Each row is where one point has got to under a steady rotation. How many ticks took it there?
The counts run from 0 to 214.
[155 159 108 165 132 172  64 175 107  96 143 146 111 107 130 158 109  76
 138  96 122  97 190 152 138 138 131 121 113 156  72 124 157 130 145 127
 134 139 161 139  94 100 151 141 103 134 142 146 129 155 143 115 150 138
 122 106 114 126  86  92 138 113  88  96  88 127 121  60 150 147 182 107
 127 133 105  98  96 140 135 132 115 123 134 105 162]
79
[150 158 119 164 154 168  77 160 115  98 142 114 134 125 136 145 122  87
 173 108 119  80 190 166 136 116 116 127  91 136  97 127 162 147 151 110
 144 156 143 132  91 113 157 122 100 133 138 165 135 141 136 107 177 154
 111 108 123 156 125  87 131 131  79 115  93 114 138  69 159 149 166  95
 119 158 105  96 105 123 143 132 126  98 155 148 160]
75
[101 140 108 135 136 164  90 149 105 113 119 157 109 135 151 153 126  90
 155 172 126  82 150 178 145 129 138 101 102 142  76 124 135  75 150  98
 129 120 144 118  76  99 197 125 124 144 150 174 113 135 199 149 138 138
 142 111 115 114 114 102 149  86 142 148 101 184 131 103 123 115 143 139
 141 103 145 129 149 146  97 118 131 127 109  98 157]
53
[110 135 116 145 159 163  86 164 103 107 112 144 112 128 153 157 127 112
 157 164 116  90 152 193 131 138 141 105 107 145  76 102 158  78 133 104
 134 117 137 120  84 101 189 112 109 137 155 155 116 136 205 149 133 145
 132 113 111 103 121 107 146  78 123 129 100 186 122  99 130 127 139 147
 140 105 136 119 151 152 101 107 132 130 119 105 170]
51
[109 149  78 112 100 141 155 138 129 109 112 140 125 113 145 152 147 106
 126 180 117 110 107 198 158  78 139 102 135 153  62  94 109  99 115 100
  97 160 162  93  79  91 161 136 126 157 160 177  92 123 155 152 161 161
 119 131 140 124 144 133 153 106 163 140 101 182 133 118 112 130 133 130
 127 119 146 130 147 172 142 121 131 145  94 135 149]
20
[118 126  86 125 145 118 132 142 128  86 122  92  95 105 112 158 151 118
 126 169 109  97 167 183 128 114 127 114 128 138 103  71 150 136  94  90
 126 137 119 108  81 112 182 119 104 173 168 157 102 108 144 117 162 165
  74 110 131 118 118 103 154 104  95 112  94 149 117  98 108 120 137 131
 125 115 120 128  91 171 141 119 139 109 132 141 196]
146
[105 141 103 132 137 163  90 137 115 117 125 152 109 139 158 152 125  86
 154 178 125  74 150 175 148 121 131 102 105 135  80 128 123  77 160  97
 133 132 148 113  68  96 195 134 133 149 146 178 107 133 196 146 139 138
 146 118 121 126 116  99 154  94 150 157 103 173 137 107 122 115 144 129
 133 106 153 132 150 144  95 118 137 128 112 108 153]
54
[ 83 161 112  98  97 145 121 177 101  90 110 155 131  99 128 154 134 100
 140 134 128 101 156 175 166  62 152  99 143 133  61 105 128 133 117 148
  98 145 164  86 110  97 156  97 143 123 121 124  95  87 156 126 134 154
 118 111 118  60 125 100 130 125 136 121 109 170 130  98 108 139 153 118
 110 143 124 137 143 156 127 159 122 173 102 133 141]
122
[150 148 132 105 129 185  93 148  97 111 101 142 163 128 161 162 123  96
 165 114 103  79 150 165 141 112  97 114 139 112  68 104 122 137 165 102
 100 172 153  87  80 109 142 112 141 113 141 143 116 133 145 123 141 133
 124 137 122 107 102  96 150 109 128 134 113 113 159 113 136 178 145  71
 102 185 136 156 150 140 153 159 132 156 111  89 129]
93
[111 148 114 150 159 145  89 157 123  90 108 124 100 146 121 149 132 106
 168 154 129 106 171 184 154 100 116 115  99 133  88  76 192 143 129 135
 125 105 132 119  92 109 178 111  99 151 140 137 135 102 159 117 177 160
 125  82 115 120 133 106 132 154  88  97  83 172 126  89 135 128 148 162
 136 119 111 100 138 147 125 131 122 121 148 152 171]
42
[155 173 153 150 143 183  77 184 114  94  94 148 153 132 138 159 112 113
 176  78 104 133 154 172 145 129 108 122 108 135  50 102 159 130 140 131
 120 143 171 117 122 112 134 116 111  97 165 126 151 176 144 129 160 135
 103 102 118 111 100 125 113 135 100  96 107 138 143  92 139 153 153  99
 122 170 106 102 119 142 145 141 120 144 106 128 144]
199
[117 135 107 123 148 158  87 124 116 116 126 131 121 143 161 150 129  94
 161 185 109  61 155 183 141 113 111 110 101 122  90 115 118  89 171  86
 133 148 140 101  61 104 187 139 132 145 139 186 113 123 192 142 145 145
 141 130 120 133 122  93 156  98 146 165 109 156 150 112 124 130 137 116
 128 120 158 145 151 136 105 127 140 122 119 117 152]
56
[165 133  91 133 153 159  90 121 128 106 123 107 119 119 149 156 141  98
 137 137  94  88 165 169 129 144 103 127 110 141  91 108 125 114 145  69
 136 162 142 104  65 108 167 150 114 147 180 193 123 160 150 126 158 131
  97 129 134 151  94 104 162  87 123 135 104 110 140  89 131 138 141  96
 132 124 134 130  85 157 145 107 141  82 124 115 173]
179
[120 146 143 150 144 162 105 162 105  85 120 121 142 138 130 146 123 100
 191 131 121  91 167 173 113 141 100  97  70 117 110 132 150 122 139  72
 150 140 138 147  95 124 187  96 110 148 170 163 134 177 133 117 167 140
  81  97 125 148 112 112 127 122  85 139 111 147 156 114 131 100 150  64
 121 172 115 100 119 124 130 138 137 129 129 121 148]
68
[158 170 115 144 128 200 102 157 120 126  90 144 176 126 174 152 133 105
 157 100 114 117 129 185 165  92 127 130 140 152  51 112 151 115 145 110
 104 172 176  94 103  99 128 118 105 104 156 168 121 146 151 143 171 145
 129 139 138 135 144 117 135 117 134 111  89 136 132  87 156 187 145 116
 126 155 123 110 140 150 158 121 119 115 117 139 142]
206
[122 191 133 129 119 157 126 174 140  92 102 135 155 128 132 152 131 118
 162 115 117 128 138 187 168  60 117 125 117 131  49  97 141 144 127 151
 111 163 179  95 131 102 129 112 121 115 137 141 133 128 136 125 179 165
 108 107 132 115 146 126 107 172 131 116 107 154 143  98 117 144 146 107
 105 172 116 107 133 139 143 153 112 162 109 189 136]
4
[107 151  81 116  97 149 156 146 126 113 105 151 127 115 143 155 149 105
 121 172 125 119 108 190 161  89 145  97 141 158  62  98 114  94 110 101
  94 151 164  98  80  91 163 133 123 159 165 171  95 129 156 156 161 153
 120 129 139 122 137 136 151 104 158 131  97 187 123 115 111 129 137 131
 130 117 140 127 142 175 145 118 129 145  90 125 147]
19
[164 173 153 148 152 176  74 176 124  87  97 132 151 133 139 158 112 114
 173  82  96 126 157 169 140 125  95 127 107 125  48  98 154 139 144 137
 125 151 168 107 119 113 135 119 114  99 157 128 154 166 143 123 164 136
 101 104 118 112  99 125 115 147 100  99 112 130 149  90 139 157 150  92
 111 173 109 108 109 138 142 142 119 147 110 141 144]
198
[124 152 102 157 156 152  81 155 125 100 110 136  80 144 121 155 125  91
 153 156 135 114 174 171 159 113 123 116 103 148  78  83 178 129 137 136
 118  99 136 130  79 105 180 140 105 159 145 136 130 109 164 124 168 152
 133  82 111 125 110 107 142 140  95  92  80 174 120  88 132 122 156 166
 136 102 111 102 130 155 121 126 124 128 135 133 169]
44
[161 170 102 139 127 161 125 152 145 118  90 139 125 139 137 168 134 111
 127 134 110 137 121 182 170  92 122 134 150 156  36  60 146 129 123 136
  91 146 170 103  94  98 131 152 112 143 156 134 117 128 153 146 174 158
 125 118 135 125 125 139 145 138 137  84  80 152 126 100 126 168 145 152
 117 131 126 133 142 170 160 130 118 154 108 152 162]
12
[157 163 120 161 142 175  74 185 115 101 149 135 139 101 151 164 106 100
 143 102  96  82 168 176 122 140 138 131 122 155  49 125 130 102 140 126
 139 173 166 117 112  94 141 135 109 112 133 152 123 161 175 134 133 149
 128 133 116 112 110 101 128  84 113 121 105 133 128  66 136 164 161 103
 105 147 126 119 112 131 116 121 115 141 122 127 170]
83
[144 159 122 111 119 183  87 149 105 119 115 150 158 126 165 158 117  82
 153 120 109  71 152 164 147 100 111 123 133 121  59 127 108 119 176 107
 108 182 170  89  81  99 144 131 147 111 124 157 116 132 158 128 139 131
 138 144 123 117 111  93 145 109 145 143 114 114 154  99 129 174 152  78
 102 167 140 152 145 134 139 153 127 152 107 108 125]
91
[129 145  96 129 137 182  88 118 115 126  93 140 126 142 154 142 152  80
 157 131 131 104 174 152 165 124 118 115 109 142 101 132 155 109 158  66
 131 129 145 116  62 112 185 124 116 139 181 186 117 145 150 132 161 119
 108 114 135 157 102 102 161 107 128 125  84 137 132  94 138 133 148 128
 155 115 122 114 109 161 137 113 142  71 121 104 158]
175
[125 161 117 125 134 150 169 145 143 128  70 123 135 169 134 159 143 116
 163 167 121 113 125 172 148  87 112 123 123 132  72  82 140 119 113  82
 108 139 150 125 102 109 173 107 121 157 170 143  97 132 152 154 167 167
  76 112 154 146 135 146 145 130 137 121  88 173 138 132  85 120 140 125
 103 154 131 149 156 161 131 137 128 166 114 178 168]
135
[160 166 109 169 131 168  69 179 122 104 153 147 114 106 142 163 103  78
 131 100 108  88 180 156 134 140 136 131 113 158  55 127 133 110 149 131
 138 158 170 132 104  89 143 153 114 126 135 152 124 160 159 130 146 141
 127 119 118 130  93 100 136  98 106 109  95 126 127  61 137 151 176 101
 114 133 118 107 100 133 121 125 112 140 127 125 167]
81
[150 153  88 119  97 185 107 143 108 115  96 161 141 108 153 153 143  88
 126 113 124 125 130 170 165 107 129 106 156 152  64 106 136 120 139 101
  88 157 173  96  63  95 134 135 121 132 167 164 118 139 131 136 165 127
 133 138 132 125 109 119 157 111 134 104  86 139 127  92 150 175 154 113
 143 139 121 120 129 174 180 125 126 119 107  83 133]
210
[140 179 134 128 129 160  64 154 121  80 122 146 123 130 125 154 119  78
 164  89 113 119 180 153 158 103  92 120  94 118  66 119 121 152 169 141
 128 152 175 109  96 107 145 149 140 122 141 145 152 150 129 100 163 125
 112  95 115 125  82 100 121 169 116 123 116 117 159  85 127 132 158  79
 113 157 115 110  92 135 138 161 125 136 105 132 128]
194
[118 161 126 122 131 148  86 152 118  67 150 120 147  97 141 140 133 100
 166 114  95  83 172 186 137 105 107 106  86 116  88 142 102 124 153 109
 153 184 157  91 100 111 162 123 128 114 148 191 137 155 143 106 155 141
  98 121 117 118 114  91 116 120 125 164 135 123 160  90 131 123 139  61
 117 155 130 109  81 126 124 138 134 108 110 145 138]
188
[118 163 116  95 125 146 119 151 127 111  95 134 123 138 132 169 129 105
 145 156 113  96 148 171 157  62 106 123 144 118  52  70 120 149 139 138
  92 153 160  80  96 101 148 124 149 133 125 118 104  83 161 126 146 158
 119 119 130  90 119 110 141 147 140 121 105 147 145 117  96 154 140 122
  89 153 139 163 156 155 133 167 123 183 111 156 147]
126
[163 165 114 168 137 170  76 181 122 104 153 142 124 105 146 164 100  90
 132 103 102  87 170 165 126 139 139 134 118 157  48 123 128 107 148 130
 136 164 170 122 108  94 142 145 110 118 134 151 124 161 169 131 137 148
 128 131 119 121 102  99 133  92 111 115 101 129 126  61 136 158 169 105
 106 139 129 116 108 134 120 124 114 145 124 125 167]
82
[164 152  81 123  99 173 119 138 121 113 114 154 132 109 153 160 139  89
 112 126 107 118 123 175 155 111 122 117 155 152  54  95 111 120 136 108
  91 175 173  98  66  92 129 163 127 146 166 166 115 146 133 141 162 134
 129 145 137 134 105 125 160 104 143 115 101 130 137  98 136 172 147 102
 126 138 135 134 121 173 181 124 125 135  95  93 140]
212
[169 147  86 123 104 162 126 139 123 107 120 140 136 103 148 164 136  96
 110 130  96 113 115 184 142 118 115 117 154 145  55  92 106 116 131 103
  93 182 174  92  67  92 128 159 125 147 162 168 111 148 132 138 164 141
 121 147 137 133 113 128 157  97 141 122 105 128 136 104 131 172 145  94
 116 143 142 134 121 167 178 124 126 138  96 102 141]
213
[143 148 131 104 113 186  98 158  91 106  89 155 153 133 147 164 125  90
 159 109 114  99 148 152 137 121  98 101 140 112  75 102 129 142 152  92
  96 152 160 107  78 109 147 111 144 125 159 132 118 140 128 125 142 123
 109 129 127 109  84 111 150 113 114 121 112 120 157 121 129 165 153  66
 110 185 123 152 145 152 168 162 134 168 105  68 124]
95
